In the rows, 128 means zero.
Where one turn sends some rows of the set: a few examples, then the rows asked
sobo: [130 152 143 144 142 116 138 139 156 114 127 107 145 107 141 141 110 151 127 97 133 140 127 135 107 124 133 121 131 125]
kep: [125 158 166 138 159 119 108 136 170 129 100 141 156 121 128 127 106 139 165 106 126 100 118 155 122 124 142 99 148 109]
somar: [130 146 133 158 152 124 137 156 130 118 93 131 136 144 110 132 97 130 105 99 127 109 144 143 129 121 139 113 167 88]
Vela: [146 146 148 148 143 118 131 131 146 114 130 117 150 95 136 139 105 139 127 96 130 139 115 130 119 115 132 126 142 119]
Furof: [135 160 153 119 144 116 130 160 157 118 73 123 133 108 138 124 125 129 96 113 92 102 115 134 128 110 137 107 136 117]
Det: [140 155 157 143 143 128 114 151 177 136 108 143 154 121 137 121 119 130 171 111 124 97 128 144 121 117 141 103 146 105]
puror: [124 164 143 149 151 125 130 152 143 166 104 121 160 108 104 123 110 134 158 118 117 122 101 161 123 127 129 106 122 107]
Ped: [125 159 148 116 154 115 132 162 157 116 71 118 130 117 142 124 113 136 97 111 92 106 109 145 131 112 143 109 132 107]
nudiv: [139 140 136 135 141 130 129 152 149 143 115 118 133 121 116 115 122 125 91 117 93 109 105 156 122 113 142 115 96 105]
ruv: [126 150 137 143 151 125 133 159 132 118 93 141 131 149 119 127 104 128 108 101 133 103 154 152 128 127 149 108 151 83]
kagud: [136 150 152 157 157 132 120 150 176 139 109 128 163 104 128 125 103 133 162 114 121 105 122 142 129 116 130 105 162 104]
Leli: [129 150 146 150 155 124 128 145 127 117 92 145 139 130 103 131 100 125 99 101 133 106 144 145 130 124 136 103 165 91]
Zos: [123 154 156 147 141 138 134 151 133 148 108 106 128 110 126 124 109 127 116 107 134 123 145 144 114 144 162 121 163 111]
Gupup: [124 155 142 146 144 124 133 154 136 118 90 142 133 142 109 130 114 128 102 103 136 104 158 144 119 128 136 98 154 99]
nef: [143 153 143 127 142 118 136 167 156 120 77 118 130 117 144 123 120 129 102 111 88 104 109 132 133 103 140 117 140 109]
Koza: [137 154 144 121 154 123 132 169 157 120 77 121 131 107 146 119 112 127 98 115 91 105 109 140 140 106 142 112 136 99]
Rap: [146 149 164 147 129 133 118 132 127 131 106 136 116 132 116 124 109 119 118 91 141 125 110 142 111 122 152 109 164 104]
nabat: [135 164 144 145 136 124 125 151 144 159 104 136 150 126 107 121 119 131 163 112 123 120 94 160 117 118 129 101 114 103]
nati: [128 150 153 148 167 123 118 147 168 134 106 126 158 121 135 127 93 141 168 107 118 104 114 155 134 121 147 114 156 96]
zizek: [122 162 135 151 148 127 133 158 150 164 103 119 154 118 106 124 107 137 158 118 121 126 98 162 119 122 124 101 119 101]
pobom: [138 156 150 123 150 122 128 159 159 116 74 126 134 103 135 122 114 127 92 114 96 107 103 135 134 104 129 102 140 107]
vareb: [134 155 145 126 149 114 132 159 157 112 72 118 129 121 138 127 111 135 97 106 92 108 97 138 130 102 134 109 141 108]
pef: [140 139 137 142 146 129 130 149 143 144 117 111 137 115 112 119 116 127 90 117 89 110 102 154 125 112 140 121 106 108]
sanif: [133 143 139 139 144 128 129 145 148 142 113 112 137 116 107 120 119 129 85 116 92 111 103 154 118 115 132 112 102 116]
baga: [121 150 144 144 146 150 128 161 151 137 107 126 112 127 129 119 92 125 111 107 151 133 122 154 111 128 147 91 150 81]
sula: [132 162 134 151 139 129 131 160 151 162 106 128 150 123 110 120 115 132 162 116 122 123 97 160 118 117 124 100 115 99]
varid: [130 142 135 137 146 125 131 149 150 140 112 110 131 129 113 120 116 133 89 114 94 112 102 159 117 114 139 114 97 108]
lovi: [133 153 147 125 143 128 124 147 163 113 129 137 139 100 153 127 113 136 127 105 145 134 131 146 116 124 143 105 109 99]
motig: [124 156 152 153 155 125 119 144 183 131 101 126 154 123 124 131 103 144 159 107 126 108 116 146 113 118 120 92 157 114]
Dizoz: [131 152 145 150 149 124 125 156 182 132 105 128 147 141 139 127 107 143 171 104 123 105 119 149 116 116 137 105 148 101]
Lemo: [135 143 144 132 144 127 123 142 145 139 112 122 134 118 108 118 119 126 88 116 95 108 100 159 121 114 139 110 97 110]
lita: [149 143 148 141 151 120 123 132 143 109 132 129 144 101 143 134 94 135 130 94 133 138 103 141 130 111 142 126 135 97]
pege: [128 153 139 134 140 123 138 153 165 117 129 115 139 109 154 132 114 146 131 103 137 136 138 142 109 126 142 117 116 110]
Mek: [136 148 143 147 150 130 128 157 128 121 97 149 138 128 114 124 107 118 106 107 132 101 154 144 136 123 147 107 157 82]
kuzas: [136 147 135 158 141 130 138 162 135 125 97 135 138 135 112 129 113 123 106 106 130 104 159 136 124 122 136 109 163 95]
lir: [132 164 147 143 142 118 125 147 137 160 103 131 152 125 107 122 116 133 166 110 118 118 94 164 122 122 138 110 116 104]
Fivi: [133 141 140 136 150 124 127 143 141 139 112 113 134 124 111 121 111 131 89 113 91 111 95 161 124 114 142 119 102 106]
favug: [111 156 152 142 148 147 130 157 148 144 104 114 123 108 124 122 100 128 107 112 145 129 141 151 109 144 148 96 153 102]
dakuf: [133 152 161 148 137 127 128 138 122 137 105 114 122 132 122 127 107 128 122 93 131 124 124 145 112 135 166 127 167 112]
ruvi: [145 146 150 149 130 148 121 152 142 134 111 141 111 129 126 117 102 114 117 101 148 129 111 144 113 117 147 98 156 83]
kuvit: [137 149 152 127 152 123 117 134 152 106 128 141 139 104 145 130 98 136 127 97 143 137 109 152 123 117 144 109 117 93]
serit: [131 162 146 147 147 122 128 149 135 165 105 126 158 114 107 122 113 132 165 115 114 118 100 162 127 125 139 115 120 105]

pobom goes to vareb
zizek goes to sula
lovi goes to kuvit
Now these:
sanif goes to varid
kep goes to nati
somar goes to kuzas
Rap goes to dakuf

Where one turn sends some rows of the set: a few examples, then the rows asked
Fup: [104 106 117 130 106 138 129 120 113 123 113 131 125 140 137]
Biduk: [108 140 98 71 121 125 124 120 123 112 140 113 124 135 118]
Vuz: [102 129 121 111 110 147 136 148 111 135 149 136 104 126 151]
Zifu: [121 136 113 72 132 131 133 129 128 122 151 100 128 125 130]
kube: [105 127 92 127 105 119 126 110 130 124 121 139 119 140 139]
ranol: [108 101 126 116 113 143 137 132 109 137 123 132 120 119 148]
lidam: [134 123 115 140 124 123 141 117 142 135 141 111 130 132 150]
Laga: [95 134 103 76 143 119 142 126 133 124 149 106 124 128 127]
kezu: [123 139 106 89 129 126 128 118 134 109 144 93 135 145 118]
div: [93 135 97 85 139 115 137 119 136 114 144 104 128 142 121]
naz: [103 134 105 89 145 117 143 123 138 121 150 93 130 137 126]
gevif: [117 120 110 105 119 127 139 130 126 145 137 140 109 107 156]
Vake: [119 129 127 139 115 143 140 137 127 127 153 107 122 146 147]
Togug: [95 132 107 131 101 140 127 130 118 116 136 134 113 155 134]
Tonu: [119 101 132 136 117 141 137 125 119 132 125 114 130 133 146]

Biduk goes to Zifu
Laga goes to naz
Now these:
kube goes to gevif
Fup goes to ranol
Togug goes to Vuz

